In the rows, 128 means zero.
One turn moves every row onto another: examples first, then more rows asked
k_118: [100 118 125 125 118 157 112 108 156 122 145 146 126 120 144 142  97 112
 116 123  97  77 136 123 147  79 147 145 148 122 129 104 122 144 152 146
 106  86 126 158 122  88 141 139 123 122 141 134 120 127 126 141 133 130
  72 116 109 131 198]
k_791: [157 136 129 134 144 104 131 127 140 152  83 146 134 137 110 107 102 102
 151 135 138 147 107 152 116 160  89 105  96 141 135 153 107 130 144 145
 126 142 140 126 109 171 133 153 161 116 109 161 104 132 134 131 154 154
 177 132 139 139 112]
k_172: [120 142 122  98 134 118 108 139 156 134  71 120 133 160  99  84 114 102
 155 146 136 141  71  99 180 139  84 113 107 118 117 128 128 134 127 159
 135 121 156 125  81 121 131 115 126  92 105 143 126 135 131 116 147 145
 154 120 144 150 127]
k_754: [154 130 102 123 136 109  89 136 160 151  82 120 154 137 108  89  94  73
 146 132 113 140  81 142 143 122  99 105 101 121 118 144 113 117 123 157
 115 131 161 134  81 130 123 141 123  76 101 112 119 113 133 127 160 130
 154 142 111 155 110]
k_168: [114 167 147 108 119 113 135 111 138 118 139 125 152 105 121 125 106 141
 136 117 156 118 146 164 128 142 112 118 131 134 139 121 112 130 114 117
 125  97 124 136 170 173 101 141 163 137 154 136 115 111 162 157 117 167
 167 149 148 113 131]
k_508: [112 141 149 109 115 121 135 121 117 130 139 136 155 116 132 133 137 139
 106 122 148 124 146 159 131 120 114 116 118 144 125 142 122 140 106 125
 137 100 138 128 144 191 103 138 154 138 166 138  98 115 162 145 136 155
 165 152 155 106 134]
k_654: [124 133 139 102 125 124 143 118 150 135 141 113 140 121 133 116 127 148
 124 137 168 104 137 171 131 124 102  92 129 151 135 132 132 130 118 120
 122 105 111 133 172 180 113 125 137 124 171 145 106 123 177 130 129 169
 150 156 130 135 148]
k_976: [144 127 136 148 115 115 109 130 182 165  96 108 152 145  92  75  77 117
 135 120 142 129  92 112 140 140 123 128 107 142 134 119 139 121 120 142
 138 124 161 123 112 126 124 112 139  95  72 122 142 145 101 143 161 145
 159 120 127 186 132]
k_978: [160 128 113 137 145 113 130 121 154 165  89 152 131 126  96  96  96 119
 162 123 126 129  85 133 126 150  99 128  87 130 138 125 107 126 142 147
 115 132 139 119  81 146 149 134 150  85  79 138 134 136 106 127 167 137
 148 114 128 168 107]
k_755: [123 178 131  96 119 122 141 112 141 127 114 123 130 105 140 122 117 131
 120 139 152 100 153 171 115 128 103  98 127 144 159 120 125 126 110 139
 124  85 126 141 167 180 107 133 152 121 165 139  99 125 169 139 143 164
 165 148 143 124 139]
k_561: [139 103 121 120 138 120 122 141 166 154 103  93 120 128 106  93  95 111
 158 136 105 160  81 118 151 150 111 102 107 129 112 121 123 148 108 155
 147 120 158 150  96 109 119 129 146 126  88 153 147 127 114 134 157 142
 136 124 134 171 142]
k_251: [ 92 168 125 104 133 151 112 118 149 113 151 159 139 136 124 150 132 134
 123 105 106  73 130 129 153 108  93 159 138 121 112  96 107 122 143 137
 111  86 122 169  99  74 145 123 123 127 143 101 112 130 112 136 105 139
  92 120 119 131 170]
k_94: [155 130 115 114 129  97 105 136 155 135  89 109 156 145  94 107 108  76
 134 137 147 146  97 148 147 129  98  78 112 143 106 153 132 126 121 132
 128 140 151 144 122 154 109 145 129 105 109 137 110 127 156 118 148 144
 184 157 128 139 118]
k_662: [112 151 116 139 141 145 106 108 135 142 138 163 127 122 143 142 119 129
 111 100  91  77 136 158 125  95 111 169 125 123 132 112 109 120 154 162
  97  99 131 147  83  84 154 142 123 126 130 103 103 118 101 141 138 133
  89 106 114 141 156]
k_287: [109 162 124 104 117 151 127 120 159 120 146 160 140 121 107 144 116 123
  94 114 114  53 138 138 129  98 119 159 148 116 143  77 134 111 130 132
 120  80 134 166 119 100 143 105 126 121 121  98 119 148 100 132 133 122
  86 120 122 147 172]
k_64: [108 129 116 107 126 147 111 120 153 114 142 159 149 126 122 142 102  88
  99 122 118  60 124 150 137  74 126 150 160 102 141  99 126 112 139 136
  93 101 120 152 125 111 144 126 106 107 134 112 116 129 130 121 125 116
  68 129  99 125 172]
k_595: [129 138 136 104 108 127 135 110 146 129 139 134 147 108 123 129 125 151
 129 137 150 106 156 160 136 112 130  96 116 159 121 136 128 147 137 104
 130  96 131 135 157 182 117 143 151 113 168 134 103 118 176 158 150 160
 162 156 148 132 139]
k_802: [114 148 114 109 120 149 123 112 158 122 131 153 131 116 102 141 105 133
 103 115 124  50 134 144 135  96 133 166 143 115 142  72 147 113 143 129
 116  95 138 153 115  99 156 109 115 116 106 105 122 145  95 140 149 119
  78 103 113 152 160]
k_460: [131 156 141 107 131 110 129 133 159 136  76 107 129 155  97 100 113 113
 159 147 154 142 101 121 163 169  79  95 117 147 121 140 127 138 134 136
 147 124 149 135 122 140 122 133 156 123 112 164 118 135 146 126 136 172
 182 128 151 144 133]
k_731: [ 94 159 117  90 147 145 114 122 147 113 146 136 125 135 114 146 129 136
 128 112 109  76 117 141 165 110  90 159 146 110 116  91 123 116 140 140
 115  97 128 162  94  66 149 120 115 137 128 110 114 124 110 130 114 137
  83 107 117 139 161]
k_707: [161 155 138 137 114 110 132 123 165 161  83 113 149 146  91  99 102 116
 125 128 163 122 119 138 127 146 101 100 108 165 136 139 143 120 127 122
 143 129 155 129 133 162 119 128 150 105  86 135 114 152 127 129 161 155
 191 135 136 168 123]
k_314: [106 139 129 145 132 153 117 106 138 144 148 170 132 126 155 149 119 133
 111  99  98  73 143 135 126  88 114 167 125 131 129 118 105 128 154 154
 101  93 118 150  97  95 149 140 130 121 141 113 107 129 109 135 130 136
  86 111 108 128 177]
k_952: [151 112 132 131 125 107 127 132 162 141 103 108 132 123  98 105  89 102
 144 140 132 163 116 136 127 152 123  88 102 149 114 134 130 150 120 135
 151 129 154 151 132 151 109 146 158 137  97 167 126 137 130 146 162 149
 175 141 146 154 140]
k_539: [104 118 110 112 129 145  94 115 143 115 122 155 144 134 125 137 110  94
 101 123 123  70 118 148 151  73 129 157 147  94 128 106 136 121 142 150
  95 113 129 141 109 105 147 123  90 106 131 113 113 124 125 125 133 116
  70 117 100 125 167]
k_827: [ 95 120 126 138 121 149  94 105 160 123 140 132 125 122 137 134  96 124
 120 120  98  90 136 132 151  87 150 157 140 116 122 106 128 147 151 152
 110  97 137 154 116  73 141 138 116 135 126 125 128 120 112 160 127 134
  78 108 116 144 192]

k_707 moves to k_94
k_172 moves to k_976
k_168 moves to k_755
Now these:
k_287 moves to k_64
k_802 moves to k_539

